Turns in one plane each, and the order they were made in; the first pair answered
turn W:
153  -78  -35  93  -32  72  44  -23  -136  50  196  -74  24 -> 216  -24  -28  87  31  54  45  -19  -161  10  122  12  103
25  -75  16  29  -24  -12  -267  -246  70  54  -219  -204  48 -> -25  -112  43  86  -61  18  -269  -252  59  86  -135  -211  29
89  38  -111  -197  123  58  59  51  -142  -36  230  -54  -33 -> 65  24  -106  -139  134  86  52  52  -164  -31  277  -44  -25
-80  -261  157  129  -37  119  -139  -437  -6  28  188  6  -2 -> 65  -154  179  147  116  70  -134  -409  -79  -63  -6  226  179
turn J:
-125  -42  4  -109  -67  -73  33  -155  160  -37  -55  -32  -169 -> -88  -91  8  -9  -86  15  -52  -196  92  -5  132  -49  -153
34  1  -51  -34  151  -39  -167  25  -6  64  -21  -16  -43 -> 1  -115  25  69  133  -67  -47  -12  -85  101  -8  -89  26
-124  292  -91  -65  -42  15  96  388  -27  -112  -160  212  -64 -> -70  101  13  234  -65  218  47  262  -220  33  303  162  20
turn A:
120  4  -87  -163  57  -158  98  214  -215  51  6  -208  246 -> -34  62  -61  -114  89  -60  -433  -67  103  -126  169  82  -1
84  40  12  -197  28  -13  4  66  -78  61  -118  -25  -25 -> 20  52  27  -164  33  -16  -140  -23  24  -27  -91  67  -99
193  -66  -126  -20  14  223  -178  -158  -56  142  327  -114  -94 -> -225  -237  170  173  -12  -99  53  -309  96  -82  -68  -78  -119
-20  -16  89  -40  188  62  52  -260  48  -77  69  104  -169 -> 72  -42  76  -77  154  40  302  -120  -112  -7  -13  -33  -35
turn B:
92  -40  -20  -196  10  -117  32  -64  69  103  -39  -125  -6 -> 141  50  -10  -185  96  -114  16  -24  9  59  -108  -18  74
41  10  -9  -143  59  -110  43  -71  49  -29  -227  1  97 -> 31  126  0  -82  89  -32  2  27  -19  -82  -217  124  112
-29  26  185  236  -6  -54  13  141  -59  -116  -85  62  -59 -> -80  -14  163  236  -62  -32  2  144  -21  -107  -2  -3  -105
Then:
(2 to 3 turns a pair)
181  229  38  24  189  -32  -106  78  -121  -116  -99  239  146 -> 124  299  -56  -121  107  -1  -115  232  -47  -84  -73  185  9 | B W
-309  114  0  46  -274  14  -80  7  -88  96  204  -98  -273 -> -383  120  128  223  -210  -81  93  19  -219  -7  34  3  -119 | J W
-69  -103  9  316  -68  47  134  153  -151  -173  279  21  91 -> 191  169  -194  -127  104  9  -223  82  134  -223  9  205  28 | W W A
-119  -53  -84  -28  16  -136  -90  -60  -124  -135  -184  -109  93 -> 17  -55  -163  -8  29  9  -185  -64  -225  -30  55  -145  119 | J J A
158  -225  95  44  118  -144  177  -147  -162  129  -132  -55  278 -> 111  -47  -134  -288  -24  47  -264  -109  175  165  132  -77  -158 | W J W
-194  -412  173  428  -27  -66  74  -205  61  -185  13  109  96 -> 47  -366  68  358  -31  -4  347  66  -204  -3  52  -70  266 | J J A
-11  -26  53  113  59  -48  19  8  -71  -36  -171  110  133 -> -18  -54  -89  -65  -80  67  -190  -1  84  82  81  -54  -91 | W W J
14  24  50  15  162  -183  0  -110  -39  -107  -323  89  7 -> 31  187  -9  65  166  -22  -202  -1  -108  -117  -138  246  -54 | B A A
-521  99  141  276  48  -88  138  247  138  -208  -223  217  -42 -> -278  69  16  292  0  61  378  470  -214  9  -15  46  174 | J A
92  118  81  60  109  132  -129  80  -59  -3  62  145  -7 -> 180  133  -7  -112  110  74  -25  138  -48  49  -74  39  -8 | A W A
-63  -53  -80  -122  -40  -92  -2  -96  192  -16  -94  -111  -106 -> -76  -144  -20  -25  -46  -120  87  -102  132  20  -62  -163  -57 | J J
-210  -72  49  112  -167  119  138  242  -118  95  146  -73  -58 -> 11  179  -14  37  74  154  -225  166  -76  -54  22  328  20 | W W A
-428  102  276  261  -32  -121  46  7  51  -269  -122  308  -114 -> -513  -107  252  172  -135  -179  77  -140  193  -179  -56  51  -238 | B B
-163  141  133  86  53  -170  134  -35  74  -240  -305  143  0 -> -102  -78  185  380  23  15  73  -235  -102  -104  144  55  82 | A A J
40  -51  199  142  196  -140  -116  -338  35  -179  -223  212  187 -> 97  -17  178  196  115  -77  271  17  -292  -55  -180  73  349 | J B A
383  195  -137  -325  209  -111  87  71  -97  12  -328  94  170 -> 457  -60  -96  -152  168  -48  205  -38  -266  174  -59  -119  296 | J W J
27  -125  36  10  54  76  -91  -175  25  -30  159  -102  -247 -> 156  -148  60  -56  189  -53  66  -207  -43  -15  -117  -113  -36 | B B A
-11  -24  -53  106  -87  109  134  -85  -355  -20  -64  187  222 -> 37  67  -102  -14  -73  76  150  -29  -341  -50  -170  210  189 | B W
-80  240  -143  -127  21  -131  -258  4  164  -231  -18  14  -182 -> 38  223  -26  41  195  -236  -46  -13  -66  -281  -231  100  125 | J W J
-164  104  45  173  -66  155  -64  107  -124  51  298  29  -119 -> -302  124  89  55  -62  -73  188  216  -33  -64  -110  19  -113 | J J A
300  242  -62  -355  -105  -101  129  144  -79  36  -197  -76  -49 -> 126  216  -94  -304  -266  5  100  207  -37  74  55  -183  -238 | B W
136  211  37  90  -8  226  -77  259  -141  -46  95  198  40 -> 306  70  13  -12  18  122  166  223  -220  65  -52  -20  182 | W J W
-64  63  11  37  -45  111  135  72  -150  -76  193  135  32 -> -69  -75  71  105  -29  51  163  -63  -114  -55  189  55  61 | B B W
22  247  -6  129  85  259  -68  325  -173  -87  3  92  -41 -> -116  240  59  31  114  107  -139  182  85  -202  -241  153  -133 | W A
-16  -287  73  25  12  -188  138  -306  129  87  -291  -170  -6 -> 432  19  -123  -90  174  88  -117  -129  -94  204  -114  36  158 | B A
84  19  -87  -214  85  -174  341  403  -114  102  -351  -240  193 -> 51  162  -200  -182  61  172  -568  109  247  24  209  70  -213 | A W
-41  27  -197  162  -13  297  -172  57  93  -102  73  98  -211 -> -118  -38  -30  245  52  69  204  133  -15  -167  -285  83  -25 | W A
-59  -242  301  371  -187  64  101  -19  -157  34  282  -18  32 -> 328  -94  194  245  32  160  -131  -100  -199  79  261  158  212 | B W A
261  288  281  371  375  83  -47  242  -371  -301  -196  616  458 -> 98  405  155  14  240  -73  249  583  -245  -333  -553  449  303 | B A W
27  222  9  -153  67  11  99  44  14  -16  -342  190  113 -> -36  149  113  102  27  60  237  102  -176  16  -187  148  199 | J J B
176  10  -187  -216  234  -181  -263  -85  199  72  -239  -139  213 -> -238  -329  24  145  -17  -163  61  -95  76  93  78  -392  117 | W W A
-343  127  6  32  -193  -125  -30  112  154  -229  -97  -68  -201 -> -248  -135  -2  104  -218  -48  -77  -144  163  -81  148  -277  -188 | J B
-70  -69  88  113  30  -181  142  84  -68  -72  -179  15  112 -> 92  -48  70  101  122  -115  83  47  -122  -26  -136  56  199 | J J W
-128  29  -25  -260  -25  -91  -102  29  219  46  -22  20  -247 -> -184  -100  90  -66  -106  -114  278  186  -45  123  47  -152  -110 | W A
-19  -256  98  95  64  25  67  -188  -37  128  -20  -148  -58 -> 46  -96  -18  -183  102  -43  69  -53  68  97  -259  -122  -113 | A J
58  -97  25  -23  115  -106  40  -199  96  -39  -225  -38  87 -> 227  89  -67  7  164  15  -22  -51  -72  9  -138  73  171 | B A
-55  -163  100  60  14  11  -46  -327  132  -4  106  -224  73 -> 50  -124  44  19  13  67  -104  -316  103  40  188  -230  64 | A A
-48  -207  -64  -166  -129  6  104  -103  128  180  -17  -231  -67 -> 182  -5  -29  -161  105  -37  71  -55  31  92  -298  41  185 | B B
5  282  271  -149  94  -239  231  167  -112  -120  -100  339  18 -> -73  116  222  41  -88  45  -11  44  -116  2  541  202  -178 | J B
-29  -140  -30  -73  -105  28  -67  -70  26  -17  173  -116  -166 -> -136  -169  70  90  -105  -29  49  -46  -32  -77  136  -59  -92 | J W
42  249  -44  92  23  12  -86  369  -168  -66  -25  144  85 -> -21  237  -44  107  -38  31  -86  395  -163  -59  53  97  14 | B W
269  -102  42  -35  93  -172  120  -134  -109  -80  -226  73  266 -> 80  -89  -147  -343  -119  -87  -96  -119  218  -15  -9  -142  -178 | W W J
95  286  14  -311  286  -13  -6  151  35  -99  -440  143  26 -> -285  -14  6  -184  -92  204  -130  67  167  93  258  -224  -416 | A W W
-44  168  -37  -1  -12  55  -105  51  61  -29  63  -2  -202 -> 23  68  -11  40  -39  42  160  109  -113  76  74  -162  -73 | A A J
-25  -150  53  -11  -73  -113  377  6  -116  82  -7  -280  58 -> -136  -155  103  180  -72  78  -87  -245  40  -15  354  -80  -104 | J J A
-249  -16  122  248  -112  93  199  118  -137  -61  42  -47  -31 -> -42  126  39  32  42  -25  241  174  -112  -81  -313  13  77 | W W
301  -25  2  -23  109  -11  168  -63  -225  95  -46  -62  321 -> 144  120  24  131  23  133  86  139  -315  36  198  93  217 | B B
-18  -245  34  -16  25  -184  18  -385  186  -32  -208  -279  -3 -> 427  2  -142  -121  204  -3  -63  -189  -54  68  -155  -120  240 | B A
259  192  56  -42  97  88  -42  -122  155  -61  -428  142  146 -> 310  -116  -10  10  -51  251  -96  -325  129  198  33  -195  60 | W J B
138  -216  49  211  36  89  -140  -335  -34  144  345  -83  52 -> 31  -299  123  136  11  -211  282  -277  -22  82  -109  -232  141 | J J J
-152  178  -20  -17  -84  75  78  303  -70  4  77  80  -209 -> -88  124  62  139  -28  65  169  279  -212  -19  44  140  -52 | J W
318  -269  -127  47  44  197  67  -190  -226  290  336  -232  211 -> 72  17  -305  -507  -95  -13  197  151  126  153  -140  -330  -146 | J B W
101  -192  179  25  160  -151  -120  -178  106  -24  -162  9  117 -> 314  -32  26  -159  178  -51  -148  -16  17  68  -117  2  128 | A J
254  -156  53  68  -29  62  -126  -188  -90  118  170  -13  22 -> 289  -61  -7  -171  -17  -124  144  39  -75  100  -217  -51  61 | A J A
425  204  -258  -368  178  239  -518  -125  150  95  -11  218  -134 -> -482  -342  249  54  -131  -244  211  -259  286  -88  -298  -155  -278 | W A W
-98  12  -91  92  40  -55  247  27  -180  5  -146  -90  151 -> 43  45  -110  111  110  28  123  3  -254  37  -52  11  222 | J J W
58  86  -39  -89  120  13  -144  -140  305  136  -9  -11  -22 -> -111  -71  52  -3  4  -54  143  -102  217  167  -41  -171  -31 | A W
-8  -68  -30  -100  -44  37  -72  -34  160  13  27  4  -150 -> 28  -64  -27  -122  -4  -42  19  -33  179  -11  -152  24  -87 | J J B
-106  159  -29  58  56  0  -200  -30  68  -247  -226  384  -21 -> -213  123  -72  128  -176  130  187  355  -207  -71  40  87  -43 | A B B
-67  36  -76  -168  -56  37  -214  -28  160  -8  65  28  -243 -> -74  -33  34  -145  -15  -163  199  75  24  -40  -277  -59  -11 | A B
135  -183  -28  -76  43  -146  125  -141  25  -2  -168  -159  133 -> 39  -180  21  -34  50  -167  -23  -253  160  -79  -174  -74  45 | A A
-116  88  11  -120  21  -120  239  192  -27  -57  -326  -33  -49 -> -125  90  -104  -71  -107  178  -164  111  62  28  212  -51  -295 | W J
206  -229  -134  -147  23  -63  76  -110  -57  190  -30  -155  111 -> 104  -87  -44  -39  123  -22  -254  -264  86  -23  -65  171  31 | B A
-331  -26  74  47  -166  -12  9  59  123  -122  210  -62  -250 -> -220  150  127  169  -14  -4  -16  169  -34  -264  75  242  -83 | W W B
100  -193  37  113  15  123  -74  -200  -89  92  274  -30  8 -> 7  -273  129  144  42  -7  39  -299  -19  33  75  -48  44 | B A
-181  32  57  65  -5  44  -130  -106  132  -110  47  82  -103 -> -28  -45  -1  -27  -29  -13  253  64  -75  74  -32  -187  77 | B A
-340  137  75  288  35  -39  68  129  -15  -54  -42  208  49 -> -98  298  -190  21  7  140  -7  317  -83  114  135  90  7 | W A B
1  53  73  -4  -15  175  -224  53  101  -220  200  174  -285 -> -2  -35  138  -109  0  -99  321  220  -1  -192  -237  -30  -109 | W A W
95  -140  -58  -124  61  -153  142  -288  13  244  -68  -278  182 -> -49  -22  -24  122  -6  106  -265  -288  26  164  379  -10  9 | J W W
339  59  -287  -144  135  -108  142  -120  -88  32  -211  55  147 -> 156  -171  -104  219  98  -19  5  -433  -102  -1  85  63  135 | A J
128  80  -115  -210  -30  37  -10  285  -16  -3  105  -53  34 -> 8  -33  -49  -132  -118  19  68  262  -24  17  165  -165  -8 | J J W
-169  163  150  113  -94  164  -126  312  -34  -318  -105  266  -237 -> 5  -8  161  271  -119  285  67  343  -343  -109  195  59  -29 | J A
6  -181  49  169  114  13  -38  -237  129  13  74  111  -13 -> 38  -166  -44  -80  115  -55  30  -199  246  64  -62  -21  -63 | W W W
43  -71  14  110  -95  180  -61  -38  113  6  136  -60  -84 -> -3  -116  58  156  -106  144  -16  -28  97  -17  109  -65  -72 | A J J
-187  -144  167  58  -62  59  346  200  -39  107  51  -198  -136 -> 166  -195  12  -227  58  89  18  -132  177  217  58  -276  -146 | A B B
-39  -15  -105  -200  -150  -101  126  297  6  124  23  -171  40 -> 46  -2  -110  -216  -74  -126  135  284  -7  110  -118  -117  131 | B B
-112  -25  161  114  47  82  -126  -171  -8  -250  9  286  8 -> 38  -109  -51  -226  -99  10  330  92  -114  31  -96  -215  18 | A W W
93  -207  54  -77  -200  84  -50  120  -40  143  508  -388  -192 -> 114  -262  219  212  -110  107  -75  -26  -170  84  559  -235  -7 | W B
-259  -152  77  -33  -106  -78  261  104  69  -33  -95  -178  -72 -> -30  -59  -98  -304  -12  -25  -119  -67  292  -2  -78  -116  -169 | J B B
25  276  -55  -55  144  77  -329  49  68  -209  -227  392  28 -> -53  120  -112  -288  36  -158  152  175  116  -111  -514  -30  26 | W A
101  310  12  -247  161  -99  -30  174  26  -113  -484  268  111 -> -81  388  53  -99  35  -2  24  398  -100  -119  -322  331  37 | B A
-261  -124  331  139  47  99  46  -119  43  -93  -170  -109  -109 -> -246  -8  279  1  62  77  -40  -75  154  -149  -274  -29  -181 | J J J
-130  48  -33  -83  66  -3  -240  -118  187  -90  23  -98  -232 -> -240  -139  153  160  70  -111  71  -149  5  -103  -34  -173  -71 | W J
-265  98  76  137  4  67  23  91  -3  -49  120  12  65 -> -130  178  40  118  95  50  54  136  -102  -44  34  84  180 | W J A
57  262  -15  -14  146  -75  50  136  -136  -85  -128  65  35 -> 35  127  54  168  109  -19  113  72  -278  -36  44  3  85 | J A A
103  238  -43  80  134  195  -225  131  -106  -64  130  304  61 -> 27  109  21  242  64  222  -153  78  -191  -14  319  185  52 | J B A
216  27  -48  -47  192  -12  -60  32  42  -5  -209  148  232 -> 59  -30  -39  209  27  199  -147  69  -66  61  259  109  98 | J B B
-27  168  -125  -49  -68  218  169  360  -261  221  165  -57  44 -> -87  237  -155  -26  -40  292  -224  209  -58  150  304  113  -115 | A A A
-2  81  112  183  -51  79  224  201  -398  -28  72  62  64 -> -153  15  73  158  -148  171  -170  -60  -86  -43  347  22  -248 | A B
-427  111  -54  -345  -92  -63  -183  54  328  -59  49  -250  -299 -> -29  162  -67  -452  131  -217  227  238  16  4  -371  -275  153 | A B B
0  19  158  -234  165  -97  -57  -420  155  23  -74  -46  -94 -> 156  90  55  -301  175  16  -139  -343  99  140  55  -66  -93 | A A
157  -212  87  160  114  30  -323  -563  126  41  118  119  44 -> 505  -123  -129  -186  146  19  36  -233  -100  276  -64  -174  246 | J A
241  -104  -60  -200  -61  46  73  -56  253  180  49  -136  -100 -> -31  -189  124  89  -121  21  3  -205  278  44  151  -21  -167 | A W
-107  11  -44  175  -177  78  -57  6  1  -109  242  77  -32 -> -59  180  -82  65  -110  16  -118  71  64  -189  55  202  -39 | J J W
-242  102  -60  -106  -86  -54  75  204  152  -29  -129  -11  -163 -> -149  -149  -40  10  -132  70  -7  -53  112  135  210  -196  -162 | J B
-120  -328  39  204  -20  65  95  -114  -50  43  185  -93  101 -> 86  -287  -64  120  44  133  -50  -174  -26  112  246  -83  128 | B A
304  -289  -39  257  155  -18  -32  -345  -254  108  114  -82  236 -> 284  -184  -54  148  237  -73  -275  -507  -43  -20  -57  88  118 | W A
-66  58  -40  137  -117  204  -126  72  7  -4  305  51  -200 -> 166  119  63  208  144  72  -94  -24  -106  -124  -26  283  125 | B W W
-95  103  93  64  -26  25  -136  -63  -13  21  47  198  -235 -> -39  128  91  69  -18  -54  154  129  -202  80  -94  116  -107 | W A B
-123  95  216  212  38  31  247  -63  -13  -86  -85  147  17 -> 0  49  133  242  30  208  69  -148  -46  39  213  115  -6 | J W J
-278  153  81  -273  98  -298  47  -219  29  -151  -391  52  0 -> -166  249  -32  -337  125  -96  -338  -284  91  -113  -141  163  -109 | A A
81  169  56  212  11  304  -258  128  -182  65  318  249  -27 -> 41  -89  165  369  33  212  -192  -138  -163  71  358  139  44 | B B W
-184  -28  134  98  -153  -68  54  61  122  -127  17  54  -141 -> 81  98  -72  -110  -144  12  101  292  -4  39  31  -48  -69 | A J
-209  255  191  307  108  43  -143  -147  -238  -117  89  421  103 -> -259  161  159  323  -65  81  211  108  -436  51  210  133  129 | A B
4  106  -60  32  -122  119  -16  226  -52  118  233  27  -218 -> -13  179  -84  -80  -105  34  -8  281  11  76  50  57  -254 | J J
467  13  -200  -89  78  178  119  159  -230  226  172  -68  189 -> 470  119  -257  -199  83  177  5  187  -160  182  114  0  124 | J J
-163  -104  98  -14  -60  -30  -134  -209  305  -159  -79  0  -236 -> -7  -55  105  -42  68  -77  -111  -223  247  -207  -260  119  -85 | B B
-217  -52  -26  -34  12  -82  385  119  -140  154  168  -247  -57 -> -263  -114  24  -40  17  -163  387  22  -43  85  31  -231  -85 | A J
238  96  -133  -8  249  -88  -187  -125  238  -242  -400  241  71 -> 160  -274  95  465  163  -4  88  -248  -83  -100  -44  39  273 | J A
-114  5  27  -2  -81  64  -70  -1  115  -73  60  64  -163 -> 21  28  -69  -70  -72  138  -64  80  35  36  160  5  -135 | A A
463  228  -151  -157  295  138  -197  188  -180  38  257  51  242 -> -183  -103  303  341  270  -115  -276  -276  108  -320  139  238  75 | A J
354  -120  -46  -260  173  -98  -283  -474  276  14  -102  -61  52 -> 326  -166  -5  -272  158  -192  -112  -454  260  -7  -246  -129  112 | J J
217  104  -113  41  81  76  165  176  -262  39  38  -19  229 -> -146  38  -87  -24  -37  43  -272  -137  236  -108  123  40  -223 | W W A
-189  -107  284  347  83  -195  138  -199  -78  -189  -130  227  158 -> 21  83  48  46  129  -39  -382  -308  191  -157  3  363  -49 | A W A
-64  -159  73  186  -38  -215  233  -194  51  40  -99  -230  127 -> 235  155  -108  -56  97  -154  199  41  -48  77  -243  -88  266 | A J B
12  -106  47  61  33  -51  134  -80  -172  123  80  -135  71 -> -127  -109  130  135  49  -69  -12  -215  -29  -4  70  -7  -45 | J J A
156  86  -252  -326  -17  -19  124  85  144  159  -136  -307  -141 -> 80  -178  -160  -152  -47  -1  143  -133  172  225  60  -436  -131 | W B
-94  131  130  -79  90  -149  -6  -54  43  -75  -58  243  166 -> -52  3  157  61  65  -98  155  -24  -141  21  77  122  265 | J A
-128  -64  -28  38  -137  98  -81  73  48  20  203  -34  -253 -> -130  -109  76  151  -94  103  -80  2  -17  -24  219  -6  -176 | W B
-421  -120  83  215  -309  49  222  148  16  -58  248  -177  -274 -> -380  32  42  147  -314  77  303  335  -59  -63  173  -120  -261 | A J W
17  185  -27  123  223  147  -373  -38  -50  -51  105  216  57 -> 11  277  -109  -49  177  131  -361  80  -5  -58  81  192  -33 | W B
132  -328  44  -119  -117  -22  162  -141  -53  83  -92  -294  79 -> 214  66  63  89  2  116  35  169  -309  -81  -96  191  250 | B B B
-201  29  172  276  41  -6  -286  -75  220  -86  176  126  -44 -> 10  107  134  67  202  -167  -210  -96  247  -136  -245  173  116 | B W W
-180  -194  182  119  -34  -124  271  163  -33  -160  -59  -194  81 -> 160  154  -164  -240  43  120  -196  285  86  -70  109  -48  -43 | A J J
-198  98  -37  -247  47  164  -70  -79  341  -48  -138  -98  74 -> -70  150  -109  -309  47  230  -106  -14  300  42  -25  -113  108 | A A
-275  61  112  26  -188  132  -44  375  -165  -168  0  143  -129 -> -315  15  109  -37  -233  112  -16  334  -101  -144  -1  35  -192 | W B
-168  70  100  206  -61  15  -55  130  -47  -167  -164  242  144 -> -4  32  2  211  -73  204  -240  15  -81  -13  159  200  117 | W J
226  61  158  -50  123  -7  0  76  -162  -98  21  332  64 -> 125  -29  240  76  101  -41  2  7  -166  -139  34  315  60 | A J
252  81  37  51  148  -125  -214  17  -88  87  174  125  -40 -> 213  -122  65  25  71  -220  58  -33  -95  199  147  -166  6 | W W J
-168  6  56  -12  -208  107  143  200  -103  1  117  -215  -28 -> -266  -123  130  -29  -184  0  97  -17  68  -82  -24  -237  -110 | B A A
-116  129  58  214  82  -66  -12  75  -14  -169  -60  356  54 -> -50  2  103  284  57  -76  195  74  -156  -55  -1  199  183 | A A J
59  143  -120  -179  -16  13  -136  66  167  26  -54  63  -164 -> -70  88  -33  -126  -15  -85  -78  -5  214  -42  -164  80  -188 | A A A
37  -94  -26  167  -200  114  -76  -85  84  10  274  59  -77 -> 224  -91  -95  65  -149  133  11  -56  8  141  234  -41  34 | A B A
-38  -60  -15  -112  -24  -20  35  -58  118  9  -31  -121  -117 -> -18  -60  40  91  16  92  -79  -83  7  9  164  -13  -36 | J W
